One turn or mirror swaps these rows in pairs. Which row does each one swap with?
The rows were stretched afterwards, more along some directions than others.
lus: [-14 -32  -1 -27 -22  -9  25   3 -29  -4   5  -5  -6 -37 -12  -2  15]
Giger: [  5  -3 -29   1 -33  14  31  25  -2  17  17  11 -13   5 -18   4   1]
rubuk: [ -9 -22 -10  -9 -19 -16  31  22 -40   8  -3   1  11  -7 -19  -8   7]
tanun: [ -9  11  10  20  -7  37  15  -1  -6   7  27   9   5 -16  -6 -22  -1]
pab: [ -3  14  24  30 -20 -10 -21 -38  -4  -4  -8  21  16  45   0   2  -9]
Demor: [-11 -11  -5  21 -21  16   8 -32  10   5  -2  -1  29   5 -37 -19 -13]
zaki: [-29 -30 -36 -39 -42  -7  46  29 -32  10  20 -13  15 -19   0  -5 -11]
Nuges: [-13  -7 -22  -1 -32   5  23  14 -25  28  31   2   5   0   0  15 -14]
vigap: [  8  11  21 -31  14   4 -33 -23  13   1  16  -4 -12  30 -22  -9   9]
lenu: [-28   8   6  -1  -9   0   0  -6  -4  -2  -7  -5 -22   4  31  11  14]
Lopel: [ 21   5  27 -15  30  -5 -38 -25  13   8   1   5 -14  31 -18 -15  -1]
kisig: [-24  17 -24  25 -44   8  18   2   9  -4  34  32  -6  28  -7  26  27]
noz: [ -2 -17  -1 -13  -8 -26   2   6 -33   8 -15  18  -4 -21   6  -4   0]
Kun: [-29 -19  -8  -3 -10   8  19  11  -4  -3 -12  -8  -1 -26  33  22   5]
foz: [-14  36   3  46  25   4 -13 -23  15  12  14  28  -4  34  12   7  -6]
Zop: [ -1  -8  27 -34 -23  21  -7  -9  -2  -2   0  -6  -9  14  16   3  19]
bizov: [-18   0  -5  -6   1  -7 -16   1 -22   6  21   4  -4  32  12  12 -15]
Dip: [-42 -16 -14   2 -29   6  21 -10 -11   1 -13   9 -11 -28  36  25   5]
Vup: [-42  16  -6  46 -36 -13  19 -17 -24  19  13  16  17  35  17   7   4]
baz: [-22  15  -4  14 -16  19  22   8  13  -8  36   2  19  12   9  24   5]
lafad: [  4  -9 -21  17  -7  -1  20  52 -13  21   0  26  -7  15   7  17  15]
Darud: [-33 -20  -8  -2 -12  -2 -10  -5  -7  -5 -37  16   5  -3  33  26   1]
Ruvus: [ 26 -21  21  -7  11  13  15   8  -8 -11   5  -3  -6 -35 -22 -19  11]
dono: [ 10   2  34 -28   3  28  -1 -19  32   5 -19 -13 -20 -11  -3   2 -13]
Zuga: [-14   9 -12  10 -15 -26 -25  -1 -22  21  -3  21 -24  18  26  12  12]
midif: [ 15  24  -6  -6   1  14  15   6  38   4  18 -15   9  15  -7   6 -13]
basod: [-43 -17 -13   9   0 -17  -8 -10 -19   9 -25  19   2 -11  34  12 -17]
vilo: [-25  41  -3  41  -9  15 -11 -19  18   0  27  34  -1  45  11   9   8]
gusa: [-32   1   4  13 -45   8  18 -45   6  16 -11  10  17  12  16  13 -30]
zoged: [-10  35  -2  49  10   4 -11 -11  13   8  24  40  -6  43  10   1   0]
Zum: [  0   6  16 -15  -7 -10  12  -1 -15  -8  12 -14 -10 -10 -11 -14  22]
rerad: [-26 -12  -5 -35 -14  17  -9 -35   3  -5  18  -9   1   2 -13   0  12]
sov: [-13 -12 -21  26 -54  -1  19   4  -2  10 -22   8  31   3  12  19  -2]
fir: [-10 -27  -9 -15  -8 -14   6  22 -38  -8   4  10  14 -16 -14  -7  15]
bunis: [ 19   8  32  -5  27 -11 -35 -21   2  15  -2  10 -23  41 -18 -11   7]
guza: [-22 -11  -1  17 -10  -2 -12  -9  -5  -1 -31  13  -2  -8  25   9  -4]
vela: [ -4   4  -3 -29 -10 -17  10   0  -6  25  -2 -22 -14  12  14  30  -3]
nufom: [ -3 -20  10   0  17   4  -2 -19   6   7 -27  -5  31  -5 -10 -10  -7]
Manur: [-22 -18 -11  19 -10  -1  -1  -2  -9  14 -41  -1  15   2  15  25  -5]
Duvem: [  6   7  11  22 -25  13  -4   4  -3   8  18  12   7  45 -11 -29  11]
mapa: [-44  17  -9 -10  -9 -32  10 -33  -7   2  12  11  -2   0  15  -7 -15]
Zodo: [  2 -25  11 -25 -25  -6  27  16 -26  -8  -3  -3  -5 -28   0 -12  22]
gulo: [ -6 -17  -2 -30  -9 -14  16  10 -30  -6   7   1  -6 -28 -10 -22   1]
boduk: [ -8 -22  18   6   4  19   4  -4   3  -7 -18   9 -21 -15  17  -1   2]

noz is swapped with basod
zaki is swapped with sov
Giger is swapped with Demor
boduk is swapped with Ruvus

